One turning vector, and how many steps it has turned:
The counts run from 0 to 240.
147  135  114  139  129  133  124  124  148  129  139  94  115  134  126  114  130  102  138  138  127  157  123  123  109  123  108  132  100  139  165  126  133  142  128  100  100  101  88  132  133 : 142
127  154  159  112  133  134  125  111  135  128  107  155  152  137  107  102  147  124  124  119  131  89  111  122  139  163  134  147  127  125  118  106  116  109  122  111  138  99  144  106  126 : 115
133  106  123  128  94  113  119  149  137  138  132  155  110  133  121  133  111  127  136  128  138  128  169  146  127  113  113  137  137  154  153  88  128  116  159  134  145  138  141  154  126 : 59
103  127  152  78  143  106  113  149  116  124  130  149  121  131  116  140  135  146  123  128  121  95  103  138  143  136  156  127  138  141  108  139  160  123  106  118  137  145  125  126  118 : 220
115  134  117  132  141  150  132  134  114  161  113  135  133  118  150  126  159  147  167  103  134  111  131  115  133  121  126  149  137  112  86  151  136  106  118  119  142  140  145  110  109 : 160
116  141  142  97  113  127  108  152  126  141  130  149  120  129  117  119  140  112  122  132  119  106  148  120  117  127  129  134  69  139  148  115  122  126  104  98  132  142  100  123  109 : 0
101  107  145  146  136  102  108  114  112  96  122  134  112  142  130  120  130  144  141  146  130  116  91  159  139  127  144  121  151  122  118  126  128  130  133  151  136  120  132  142  174 : 72
116  138  122  137  135  148  129  136  112  147  121  133  127  118  151  130  160  162  174  101  149  123  132  124  140  126  130  149  131  108  93  149  132  97  124  131  142  142  147  110  123 : 161
116  134  135  106  122  142  127  149  123  156  116  158  112  142  138  146  86  111  117  114  144  116  136  138  112  104  128  117  124  137  165  119  127  153  131  116  129  145  143  148  96 : 210
130  154  122  124  139  118  126  158  126  102  145  132  120  133  128  161  108  115  125  125  132  147  148  126  126  104  103  119  117  131  148  127  161  127  124  136  94  143  167  166  129 : 96
123  107  159  130  147  115  137  88  127  113  100  130  132  136  121  119  133  125  120  123  124  134  86  141  133  125  158  118  159  105  111  131  137  142  116  147  143  104  130  110  156 : 78
122  159  128  121  131  130  113  110  149  111  134  177  117  165  112  104  138  110  125  130  135  101  130  119  112  145  127  152  98  126  151  104  124  125  131  116  126  103  117  124  133 : 112
128  129  135  146  118  139  130  141  118  112  143  88  140  112  134  151  143  160  145  137  136  150  118  101  146  151  108  102  122  130  126  133  148  123  112  145  110  108  132  130  175 : 132
135  155  152  120  141  116  141  152  121  106  125  108  139  112  120  157  111  129  121  116  136  154  129  142  147  112  108  116  137  130  128  132  153  117  115  135  106  140  186  152  123 : 94
117  110  155  141  134  120  136  87  140  97  118  134  123  138  115  129  125  129  111  123  128  158  101  150  130  115  142  121  122  97  136  131  122  139  123  162  141  105  138  121  171 : 80
118  134  93  136  135  149  130  140  120  165  117  149  124  142  151  128  152  117  161  107  113  112  151  108  113  104  117  153  111  111  107  139  129  117  123  112  138  149  135  122  109 : 158
149  138  112  130  136  131  129  119  150  147  126  91  126  131  123  109  131  92  138  132  122  147  115  118  107  125  114  135  110  140  154  126  139  139  126  87  102  102  88  128  115 : 143
127  157  116  116  151  116  108  133  142  108  145  164  106  163  130  125  133  108  133  133  140  107  130  114  112  130  127  142  133  137  137  130  167  131  128  114  93  115  118  148  115 : 105
128  120  140  123  124  105  137  147  113  152  141  126  143  118  121  130  169  144  143  134  107  97  142  108  144  149  113  126  136  128  99  147  144  107  110  134  139  130  114  86  127 : 10
126  148  146  107  134  131  123  109  142  132  106  167  142  149  109  98  141  108  123  121  126  86  120  111  119  154  134  146  125  125  125  104  121  120  123  106  138  100  128  107  120 : 114
142  131  131  115  132  128  150  134  133  130  108  135  136  135  120  151  100  85  95  109  108  158  146  114  113  97  109  111  117  121  147  114  144  147  117  138  118  133  162  144  120 : 90
123  110  96  109  137  128  131  124  151  146  136  151  101  140  131  149  149  130  134  97  110  149  134  125  111  94  144  144  115  118  129  149  158  135  122  133  142  145  102  116  119 : 45
129  115  150  89  136  94  132  124  143  129  135  157  132  139  102  131  152  133  117  119  109  109  118  125  136  150  153  130  151  134  113  131  166  123  115  139  145  114  107  96  123 : 227
121  135  153  125  117  144  138  138  112  133  107  126  170  119  118  133  146  139  129  125  113  105  123  98  148  156  114  115  120  122  100  108  115  111  105  125  145  118  164  112  150 : 123
116  134  138  142  106  142  130  144  113  112  132  126  151  125  122  150  142  151  131  131  113  126  135  101  145  144  104  110  94  118  124  111  107  112  117  146  136  124  161  124  178 : 125
109  93  134  125  138  110  105  132  101  132  103  146  121  152  130  113  125  115  141  150  113  87  108  126  123  125  142  114  178  141  108  108  141  137  136  125  135  125  124  146  144 : 69
148  109  151  112  116  109  158  117  152  150  123  145  151  141  96  127  136  117  106  118  104  111  142  118  130  150  116  122  155  138  131  103  140  126  136  137  143  99  127  96  129 : 234
115  142  90  144  131  144  123  140  122  150  125  147  116  144  150  130  153  121  159  114  111  120  150  118  111  98  111  154  91  110  120  137  123  112  129  115  134  151  135  123  119 : 157
139  123  135  128  134  145  153  115  135  168  116  147  118  151  150  135  99  102  120  104  148  133  145  132  106  103  117  120  152  111  160  137  136  152  140  139  128  119  130  122  97 : 203
146  111  149  112  105  116  137  139  143  143  121  132  127  101  112  127  122  147  134  104  152  141  152  159  149  132  127  149  162  148  124  100  139  99  149  134  151  129  151  124  110 : 56
105  114  110  104  150  127  123  136  122  157  109  115  117  131  136  138  137  125  140  107  94  127  92  133  120  96  149  131  126  125  113  159  144  146  111  102  139  153  112  122  111 : 39
139  103  121  141  115  126  143  133  132  174  146  129  135  144  136  126  150  126  144  129  119  105  151  98  122  148  104  111  158  130  130  138  142  128  136  141  124  102  89  95  128 : 16
132  146  111  132  145  133  132  133  132  160  107  114  135  127  128  104  142  92  146  122  101  116  126  131  110  107  107  153  105  129  126  130  116  120  124  77  123  138  128  118  96 : 151
125  111  142  140  131  125  139  91  144  104  118  146  119  146  121  130  121  116  103  122  118  161  112  138  118  107  137  120  112  99  147  120  122  151  122  163  136  109  132  125  165 : 81
112  149  97  153  132  138  120  137  127  137  135  136  119  133  144  130  149  132  160  116  117  124  146  136  118  95  102  156  84  108  125  141  113  106  134  116  134  156  141  126  126 : 156
131  125  120  148  116  140  127  142  122  114  152  98  128  127  132  154  141  151  144  140  132  156  125  97  137  141  105  104  110  129  142  134  143  137  115  143  99  106  121  137  177 : 133
